which system made each run
Redev, seq 1 (11 x 22)
[[ -6   5  -6 -20  30   6 -11  -1   6  -9  -3 -16  -3  10   0  -2  -8 -10
    4  17 -14  -6]
 [  8   0  15 -16  -4  19  -6   3  -3 -10   4 -15  -6   8  16 -10 -10   1
    6 -17   1  18]
 [ 10  17  -9   7 -11   1   0  -1 -27  14  -2   6  -6   1  16 -23  -9  -1
   -2  -5  -4  -3]
 [ 18   5  -1  23  10  -6   9 -11  -9  -7   1  -5   9   7   3  10 -10   3
  -19  -1  -3 -19]
 [ -4 -17  -2   8 -14  -9   7 -11  -3 -14  12   9  10   8   4  27   2   8
   12  -7   0  -2]
 [-11  -2  -1 -10   1 -13  -2  -1   9  18   8  22   8   5  -8   9 -11  -9
   22  14  -3   1]
 [ 12   4  21  -7   7  -2  -2   7  27  18 -10  -2   5  -3 -11  -1  -5   1
    0   0   8  14]
 [  4   2  10   7 -21   3   1   4  10   7 -15  -1 -12 -14   0 -18  26   7
  -10  -5   3   9]
 [-13   5 -17  14   5   5  11  -2  -1 -14  -6   4 -10 -11  -6  -8  13  -8
  -21  16  -6 -13]
 [-13 -15 -15  -9  17   7   9  -1  -2 -31   1 -10   6  -5   0  14  -4 -11
   -3  -4   7  -2]
 [-16 -11  -7 -22   3   3 -15  10 -18   9  12  -3   3   2   2  -3  -8  -5
   20 -17  10   4]]
Momol, seq 2 (11 x 22)
[[-28 -13  21  17   8  11  19  23   9   0   4   3  -4 -22 -38  -8  26   3
  -17   3  32   8]
 [-18   1  -9 -16  30  14  -5  27   0 -11 -25 -22  -5 -25 -27 -17  22  -7
  -12  10   9  -2]
 [ -5  -2  -2 -36   6  29 -20  10   2 -21 -16 -29 -18   5  -3 -22   4 -14
   -4 -25   3  -7]
 [-11   2 -10 -24  -1  15 -26  -1 -21   9   4 -15 -38  19  24 -13  -3   0
   -6 -22  -5  19]
 [ -3   3  -9   9  10 -14 -10 -23 -36   4  12 -29  -6  17  37  -4   1   6
    6  -5 -15  10]
 [ 12   2   3  18 -14   1   5  -8 -32 -18  23  -8  23   7  20  11  -3  21
   24   0 -26   1]
 [ 18  14 -16  -1 -14  -1   1  10 -13  -4   8  33  22  -2  -3  21 -21  10
   20  16 -30 -14]
 [ 23   2  -3  -8  -6 -19  -2 -11  28  10 -10  32  15  14  -7  26 -27  -5
    4   5  -2 -24]
 [  0 -14  23   9 -14 -21   5 -13  39  26  -3  25  -3   9  -3   9   3   0
   -3   1  22   5]
 [-15  -2  20  31   6 -11  21  -3  21  18  -1   3  -2 -19  -9 -18  27  -1
  -14  25  17  13]
 [ -3   6   6  14  11  17  27  15   5 -26 -13 -17  11 -32 -22 -18  15  -6
  -19   8   8   3]]
Redev, seq 3 (11 x 22)
[[  1   0  15 -12  12   9  15  13 -23 -21 -12 -14  10   2  -8  -7 -15   3
   11 -14  18  19]
 [ 11  -2  -3  -6  -5   6 -17  20 -29  10 -10  13   4  -1  11 -16   4  15
    9  -7  11 -23]
 [ 16   2  -7  12  12   5 -17   2   0   8  10   6 -10   9   9  16  -3  15
  -24   7 -13 -21]
 [  0  -5  -6   3 -11  -8  -1 -25  13 -11   8 -12  -1   7  15  24   3   3
    3  -1 -21  14]
 [-13   7   6  -5 -12  -7  12 -17   5   3  11   6   7   6  -4 -12 -11 -24
   26   6  -8   9]
 [ 11  10  17  -1   6  -2  17  11   1   9 -13  10  10  -3 -13 -11 -22  -4
   -3  -2  19   9]
 [ 14 -10   3   9  -9  -4  -2  11  -2   6 -20   8   3 -12   3  -2  17  17
  -11 -11  20 -11]
 [-15 -10 -14  16   2  -2  -7  -2   4   1  11   8 -10  -6  -2  11  21   6
  -14  14  -6 -18]
 [-15  -3 -10 -10  15   0   0  -4  14 -13   8 -12   3  -3  -7  21  -1  -8
    4  10 -16  13]
 [ -8   1   6 -27  -6   7  -5   3   3  -1  -1 -11   4   1  -5 -13  -7 -15
   24 -12   0  14]
 [  9  16  11  -4   2   8  -3  13 -15  17 -12   4 -12   4  -4 -26  -9   1
   -7  -7   8   0]]
Momol, seq 4 (11 x 22)
[[-14   1  47   4  -3 -29  11 -35  28  24   6 -11   2  33 -17 -15  -5 -19
   30   1  11  13]
 [ 14  19  43  28  -1  -2  24  18 -12  20 -19   4   3 -13   3 -37  12  27
    1  20  16  35]
 [ 23  10 -17  27   1  22  22  17 -15 -30 -25   5  10 -37  12 -25  13   4
  -35  14   6 -31]
 [ -7 -22 -35 -16   1  33   5  11   7 -46  10  15  -8  -9  -6  34 -17 -15
  -34 -20   7 -21]
 [-42 -26 -30 -43  14 -16 -25  -3  11  21  14   0  -9   6 -10  31 -11 -25
   14 -19  14  15]
 [-15   0  33  -3  17 -25 -28 -13   2  50  16 -43   9  21 -11 -23  11  -4
   36  -8   3  10]
 [ 31  29  43  28 -11   9  -5  14 -21  12 -13 -27  -4   4  -3 -34  31  44
    7   8 -26  11]
 [ 29  27 -23  14 -20  22  18   5 -20 -49 -37  21 -19  -5  16  -9  11  18
  -26  23 -34 -20]
 [ -7 -15 -39 -25  -1  13  24 -21   8 -53  -2  38 -12  14  28  34 -45 -33
  -16   1   5  -9]
 [-30 -35 -11 -25  14 -24  -3 -12  13  36  39  17  20   2  22  28 -41 -31
   25 -19  41  29]
 [ -1  -4  31  33  14 -31 -19   6  -1  78  39 -32  43 -20 -17 -14  16  11
   23 -11  16   6]]
Tedal, seq 5 (11 x 22)
[[-17  -1   0  11  10  16  22  20 -34 -23  -1  18  -7   3 -26  -5  -7  -1
  -15  -2  21 -19]
 [  2 -26  -9 -19  24  -4 -16  17 -15  -3 -15   3  14  -2  18  13   2  16
   11  -3  27 -11]
 [ -6 -15   8  -8  -4   6 -31  -5  15  21  31 -12   4   4  19  -1  13   3
   21  -2  -9  -4]
 [ 13  28   5   5   2   3  -8  -4   7  11  10 -11 -12  10  -6   9  -8   8
   -7  10 -39  15]
 [ 13  20  -1   4 -16 -18  22 -22  -1 -15 -33  -8  -1   6  -9  -8  -2  -9
   -1  -7 -10   4]
 [-15  -9   4  10 -15   1  27  -5 -13 -14  -3  28  -6   7  -3 -10  -3 -10
   -2  -2  24 -11]
 [ -5 -16  -7   0  29   4   2  16  -7   7   5  18   7 -10  17  10 -14   4
  -11  12  28  -2]
 [  6 -14  -2  -1   8  -3 -20   4  13  20  17 -22  23 -22  11   7   9   3
    6  -9   3   4]
 [  0  14   0   5 -18   2 -14   4   8  12  17 -12  -2  -6 -26   7  15   7
    2  -5 -35   2]
 [  4  20  -6 -11  -5  -7   3  -4   5 -16 -33   2 -17  14 -27   4   2  -1
   -5   6 -19  -9]
 [ -9 -10  14 -15  -8   1  16 -10   6 -21 -25  13 -14  19   7 -15  -2 -11
    6  -3  23   1]]
mepon, seq 6 (11 x 22)
[[  9  22   2  16 -26 -17  23 -16 -18 -13 -25   5  -9  13 -14  -5   4   4
    0  -4 -16  -2]
 [ -6 -11   3   8  -2 -18  28 -20   3 -14 -13  30   5  16   4   6 -13 -13
    3   9  22 -14]
 [-10 -23   2  -3   4  -2  -1   3  17  19  25  26  16 -11  20   6 -11  -9
   11   9  22   4]
 [  0   7  -6   3  16   7 -24  21   7  39  25  -7   7 -26  -3  -1   5   7
   -6   8 -10   7]
 [  8  16  -4  10   1   3  -9  11   4   1  -8 -28  -4 -12 -36   9  20  13
  -22 -10 -22  -2]
 [-12   1   2  -8 -22   2  14  -9   1 -34 -28  -1 -21  16 -29   1  16  -4
   -1 -12  -5  -9]
 [-21 -13   5 -25   4   1  12 -11   4 -19 -17  23 -15  23  16 -14 -18 -26
   13   8  26  -2]
 [  6 -13   5 -14  23   8 -10   8   3  22  12   0  10  -7  44 -16 -22  -6
    4   0  28  18]
 [ 22   9  -2  22   4  11 -21  21 -23  27  22 -25  13 -27  19 -11  11  25
  -10 -10 -11   7]
 [ 10  19 -14  30  -8  -1   3   1 -29 -22  -1 -19   3  -2 -29  16  20  23
  -15  -4 -38 -22]
 [-14  -5  -7 -10 -19 -14  23 -25   3 -45 -16  16  -3  32 -27  31  -7 -13
   18  -1 -14 -19]]
rotu, seq 7 (11 x 22)
[[-25   4  -1 -12  15 -12   5  -2 -17  -9 -16  -2 -23  29 -28  11  -5  -2
    3   1   0   9]
 [ -5  -8  18 -17  13  -5   6   0  -9 -15 -23  -6   8  10  17 -15   0   3
   29  11  17  12]
 [ 12   9  12  -2  -6  27  -8   8  -5   0  13   1   2  -5  25 -36  -5  -4
   10  10  -9  -9]
 [ 29  16 -14  16   2  11  -4   1  -9   3   8  -7  -3  -7  16   4 -13   8
  -32  -7 -17  -8]
 [  4 -11 -18  16 -18 -22   3 -20  -9  -2   3  -7   6   2   3  28   7   7
   -7 -26  -3  -7]
 [-25  -9  -2   3  -3 -22   6 -11  -3   5  13  20   7  15 -22  21  -3  -4
   25  10  -2  -9]
 [  1   4  20 -12  23  -9   3   7  24  13 -11   9  18   1 -13   0 -12  -4
   21  29   6   6]
 [ 19   6  23  -6 -13  14  -6   9  33  13 -12  -1  -2 -14   5 -28   8   0
   -5   0   5   7]
 [  0   9  -8  14 -14  18   7   3   1  -4  -3   3 -32  -9   0 -12  11   0
  -41  -8  -4   2]
 [-20 -15 -25  10  11  -4  16  -9 -19 -27  -2  -7  -7  -3   5  19   3  -4
  -24 -11  16   2]
 [-25 -20  -9 -16   8  -3   1   5 -20  -9  20  -2  23  -3  -1  12  -8  -8
   33  -8  10   1]]
deto, seq 8 (11 x 22)
[[-13 -16 -13 -23   1   8 -38  10   9   4   2   6 -10   6   7   1  23   6
   15  10 -11 -28]
 [  2   6  11  -9  10   8  -8 -21  22  -3  18 -10 -15  29  14   6 -21 -12
   -3   7 -20   8]
 [ 12  19  -1  -9 -12  -8  15  -6  -8  -4 -20   3  -5  -4  15  -4 -11   5
    6   4 -13  42]
 [ 11  15  -4  20 -11  -8  17  -6 -24   1 -12  -2  15 -13   1 -32   3 -10
    1  -1   1 -17]
 [  5  -9  -5  21  14   2   9  12 -22  -7   7   5  12  -2  -9  17  -7  11
  -21 -11  17 -24]
 [-17 -27 -18  -9   6 -10 -18   4   8   3   7  12   5  -4   1  30  11   7
    7   5   6 -11]
 [-12  -2  12  -9   6  -7 -10 -13  33  19  20  -3   1  10  -3   3  -6 -15
   15  12 -10   6]
 [ 16  18  24  -7  -7   1   6   3  20  12 -15  -6  -6   0  -7  -7  -7   5
   -1  -2  -5  34]
 [ 13  11   7   9 -27   9  11   2  -7 -10 -24  -1  -8  -9   0 -28  17   5
  -10  -8   1  -4]
 [-11  -7 -10  14   3  17  14   2 -23 -26   2   6 -11   2   0  -6   2  -3
  -23  -4  11 -24]
 [-22 -20 -28 -14  25   0  -3   5 -13 -14   8  -1   5  -7  10  21  -5  -8
   -1   5  11  -1]]
rotu, seq 9 (11 x 22)
[[-42  -9 -14   4  20 -17 -10   3 -33  12  -4  15 -25  15  -8  -2  21   7
    6  22   8 -16]
 [ -5 -12  23 -10  44   7  -6  -4  15 -19   5 -31  16  12  15   7   1   4
   18  27  -2   5]
 [ 24  14   6 -17 -34  25  -7  11  13  -8   7  -4  15 -23  15 -16  -1   2
   22  -3 -28  21]
 [ 20  33 -27   3 -15   2   1  -6 -10   6 -13   9 -15   1 -12 -14 -19 -16
  -27 -12 -22 -21]
 [  3 -15   1  14   5 -27  13 -22 -15  -2 -15   0  -8  28   9  23 -11   8
  -21 -28  30  -3]
 [-33 -25   7  13  -1 -17   5  -4 -15   9  22  17  11   1  14   5  19   8
   32  17  15   5]
 [ -2  12   9   2  31  13  -6  13  21   6  21  -7  24 -14 -13  -6  -3  -8
   14  41 -22  -9]
 [ 42  11   9 -13 -17  15  -6  11  36  -3 -18 -14  12 -20 -10   4  -4   4
  -13 -20 -12   8]
 [ -4   5 -18  -4 -42  -4   1  -6  -1   3 -21  23 -36   4 -12  -4  10  -6
  -21 -28   1  -6]
 [-34 -14  -7   5  30 -17  15 -15 -19  -6  -8   7 -25  27   5   9  -7  -9
  -15   9  27   0]
 [-17 -20  18  -1  27   2   6   6  -8  -4  19 -17  27 -10  25  -7   2   2
   31  13  21  22]]
mepon, seq 10 (11 x 22)
[[-11 -12  16  16   2  -1  14  17  -4   3 -14  15  17 -25   2 -33  29   5
   15  24  32 -12]
 [ 10  -8  -1   6  20  38  -5  29  10 -17  18  14  10 -14  -2   3  -6   3
  -23  15   5 -37]
 [ -2  -9 -37 -28  -7  17 -23  12   1 -12   7   2 -11  -7   4  34  -6   2
  -12 -22 -16   2]
 [-18   8 -14 -20  -5 -13 -21 -21 -12  13   0 -26 -22  23  -3 -11   1 -19
   11 -21 -14   3]
 [ -5   8  34   5  20 -13  14 -12 -10   3 -11 -27  -4  23  -1 -15  -4   5
   10   2   9  28]
 [ 22   1  23  10  -4   2  15  11  -4 -13 -21   4  24 -14  15 -15  10  21
   17  16   7   3]
 [ 24   5  -9  10 -14  20   2   8   1 -11   6  31   8  -5  13  -2 -10   6
  -11   9  -9 -34]
 [ -2  -6 -33   1  -4  -6  -3 -11   0   1  15  19  -8   2  10  35 -19  -6
  -21 -10  -6  -4]
 [-28  -8 -13  -3  -1 -26  -9 -19   1  25  19 -13   1   1  -5   9   4 -16
   13 -12  -2  15]
 [-13  10  29   7  17  -8   3   6   3  21   7 -21   8   1 -29 -14   9   1
   18  12  -2  14]
 [ 20   8  24  -1   4  10   6  24  14 -12 -31   2   8  -9 -22  -4  12  21
   -2  14   0  -2]]
Tedal, seq 11 (11 x 22)
[[-14  -1 -15 -16   7 -17   0  -2 -32 -27 -24 -22  -2  19 -29  32   2  10
   10 -21  -8   6]
 [-28 -10  16 -22  -2 -18  -9  -9 -10   6 -13  15  -5  34  -6 -15   8  -7
   50  13  10 -15]
 [ 19   6  44   4  27  12  -6   2  14  17   9  13  -6  32  18 -13 -25   9
    1  27   8  -5]
 [ 49  11  10  23 -16  -5   8 -10   6  10  -6  -7  14 -15  42  -5  -7  18
  -15  -9  -3  20]
 [ -2   3 -34  39 -36  -6  22 -19  -9  -9  20  10   4 -27   5   5  13 -11
  -22  -7 -18 -12]
 [-30 -13 -36  -3  19 -13  19   0  -5 -24   0  16   4  -5 -32  45 -10 -16
  -15   4   6 -10]
 [-26 -24   7 -39  19 -20 -11  14  19  18 -13   4  17   0 -24  10   0 -13
   35  -4  32  10]
 [  4   8  43 -10   6  17 -31  25  27  47  12  -4  -8   2 -14 -32  11  10
   13   9   3   3]
 [ 48  29  16  16  -7  22 -11   9  10  -1 -21 -23 -18  -5  12 -18  17  32
  -32   5 -32   4]
 [  8   4 -27  10 -41   9  24 -23 -14 -59 -23  -3 -15  -7  25  -4  20  -4
  -13  -9 -23  -4]
 [-45 -16 -35 -15   5   9  28 -10 -28 -42  15  30 -10   9  10  11 -27 -36
    5   4  14  -4]]
deto, seq 12 (11 x 22)
[[-10 -18  23   3  20 -16  18 -21   6  -6   5  -8   9  21  18   8 -14  -7
   12   3  26  18]
 [  6   7  12  -1   2   1  -2  24  -1  29  -2  17  11 -25  15 -18   1  13
   16  23   8  28]
 [ 31  17   0  17  -8  18 -10  11  13   9   4 -11  10 -25  -8 -17   9   2
  -24  -5 -18 -24]
 [ -2  -8 -12   7 -26  10   5  -2  -4 -26   7   7 -16   9 -17  32   4   9
  -22 -29  -9 -12]
 [-42 -13 -20 -19   8 -20   4 -16  -4 -11 -11  16 -20  19  -8  10   3 -20
   13  12   6  -4]
 [-11  -5  17 -13  37 -12   6 -10  12  12   0 -21  13   4  16 -16 -18 -21
   16  13  22  24]
 [ 29  11  23   2  -8  13  -9  26  -6  26   4 -10  19 -25  15 -21   0  24
   10  -8   1  29]
 [ 25  20  -5  20 -26  21 -14  16 -12   0   0   0  -7  -9 -17 -10  20  19
  -20  -8 -31 -35]
 [-10 -11 -19   5  -5   4   9 -17  -3 -46  -4   8 -19  28 -15  36  -1  -1
  -21  -6 -12 -33]
 [-39 -23 -15 -27  13 -23  15 -23   3 -15  -7  21  -4  19  19  18 -17 -25
   25  15  21  16]
 [  1   9  14  -9  29 -17   0   0   7  46   5 -10  24 -16  22 -33 -23 -20
   22  15  22  33]]

runs to name
seq 13 (2 x 22)
[[ 17   1   1 -15  21   0  -5   2   2  -6   2  -5   8  16   8  31 -34   7
   -2  -8  -4  10]
 [ 10   3  -6 -10 -24 -21 -12  -9  -1  20 -12  10   3   0  20  -2   7   8
   24   1 -11  11]]
 | deto
seq 14 (2 x 22)
[[ 11   0 -11  -8  -3 -23 -17   6   2  27 -28  23 -14  -5  27   9  12  27
    1  17   0  19]
 [  2  -5   6  28  -5  -4  12 -33  20 -10  13  -9   8   3  20 -17  12 -17
   -4  14  -4 -28]]
 | Momol
seq 15 (2 x 22)
[[  5  15  27  -7   1  -6 -19   7  18  21   7  -7 -10  20 -20  24   4  31
   18  16 -35  32]
 [ 13  23   5  -4 -19 -17  12 -19  29 -14 -51  -7  -8  -5  -6 -20  24  -4
    6  24 -25  10]]
 | rotu
seq 16 (2 x 22)
[[-32  -7  17 -14  -6  -9 -10  12 -20   8  -2  -9  10  -5  -5 -26  34   9
   55  14   2  16]
 [ 29  21  30   1  37  21  -4  16   9  -9 -13  -8  10  14 -10 -18 -14   8
   -1  32 -11 -29]]
 | mepon
seq 17 (2 x 22)
[[  2   2 -14 -29   1   6  22  18 -32 -18 -26  12  14 -20  21 -20 -27 -12
   16 -11  28  32]
 [ 19  -7  -9   6  13   4 -20  17 -24  30   6   0  16  -8  11 -24  -9  -4
  -14 -24  32 -47]]
 | Redev
seq 18 (2 x 22)
[[-36   5 -17 -23   8  -5   0   9 -16  14 -10  13 -36   4  -6  -6  -5 -12
   -6   4   9  33]
 [ -4   2   2  -2  28  -6  -5 -10  -3   2  -8 -54  11 -13  10 -28  15 -13
    4  -2   4  11]]
 | deto
seq 19 (2 x 22)
[[  9   3  30   1  12  23  -9  10 -20  -8  14 -19 -10  29   0   1 -11  20
   -1 -14  -2   4]
 [ 19  14  -8  -1 -17  -4  -8  -1 -28   0 -12  13  -5   8  29  -2  -2  22
   14   7 -23   6]]
 | Redev
seq 20 (2 x 22)
[[-21  -5  -4  -1 -13 -34   0  -8 -20   8 -34  29 -26  24  -3   5  23  18
   16  13   8   2]
 [-12 -12  26   7  32   1  10 -16  28  -8  -2  10   0  16  21 -12   1 -11
    4  48  15 -15]]
 | Tedal
seq 21 (2 x 22)
[[ 11 -10  31   0 -33  16   8  -2  -5 -19   2  13   2  21  -3 -13  -3   2
   14 -27  15 -22]
 [  1   5 -18   1  11   3  -5  19 -20  13  -3  42 -15   2  20   6 -10  17
  -11  27   1  -8]]
 | rotu
seq 22 (2 x 22)
[[ 10  -4  31  23  32   6  21   2  10  -8  25 -10  33   5 -19  15 -24  -2
   -5   6  12 -12]
 [  6 -14   2 -10 -36  -5  -3  21  -7   3  -4  22  14 -15  -6  22  11  28
   23 -19   4  21]]
 | Redev
seq 23 (2 x 22)
[[ -5 -13  12   2  20   3  -7   4  -1 -15 -10 -24   5   6  -6   4  23  13
    1   1   7 -12]
 [  0  -3  11 -12 -14  11  -9   5   0 -13   3   6   2   6  10   3   7  14
   27  10 -17   5]]
 | Tedal
seq 24 (2 x 22)
[[ 39   1   0  21 -24   1  -2  -5   4   7 -12   9  -3  -5  25  -5   2  14
  -32 -21   9 -19]
 [-21  -9 -26  33 -15  -5  14 -16 -22  -9  21  16 -20   0  14  12  12   2
  -24   1  -3  -5]]
 | mepon
seq 25 (2 x 22)
[[ 10  -9  20 -25  -4  -2 -24 -17  14  -2 -30 -47 -10  16  21 -25  20  -3
    9 -30  12   4]
 [ -3   8  30  17 -13  27   3   6 -36  -5  20   3 -28  21  27 -28   5  23
    3   6  -7  16]]
 | deto
seq 26 (2 x 22)
[[  5  -1   0  -3   4  -9  14 -20 -11  -7 -15 -10 -20  29  -2   5 -28 -16
  -27 -39  23   3]
 [-28 -14   4  19   0 -25  10  -3 -33  22   2   6  -7   0  15  -9  18  13
    7  -1  32  23]]
 | Tedal
seq 27 (2 x 22)
[[ 11  10  -2  -1  -4  20  -6  -7 -10 -11 -15   5 -39  24  17 -26  -5  -4
  -30  -5   0 -23]
 [ -1  -8 -17  17  16  -7  16 -24 -23 -21   2  -7 -10  12  43  10 -11   0
  -23   2   6   4]]
 | Redev
seq 28 (2 x 22)
[[ -2  -5 -10   2  27   6  -8   8  -5   9  29   7  22 -15  32   2 -14  -1
   12  32  -6  -2]
 [ 33   5  -2   2  -9   2 -10   2  21   9  16 -17  37 -22  -2  14 -11   0
    4 -16 -19  -6]]
 | Momol
seq 29 (2 x 22)
[[  4  11  23  -3 -12  -5  21   1 -12 -28 -29  -7  18  12 -41 -13   4  -2
   29  -4  -1 -18]
 [ 11  -9  21 -18  -5   8   6   8   8 -15 -21  46  -8  31   3   6 -23   6
   10  10  21 -19]]
 | mepon
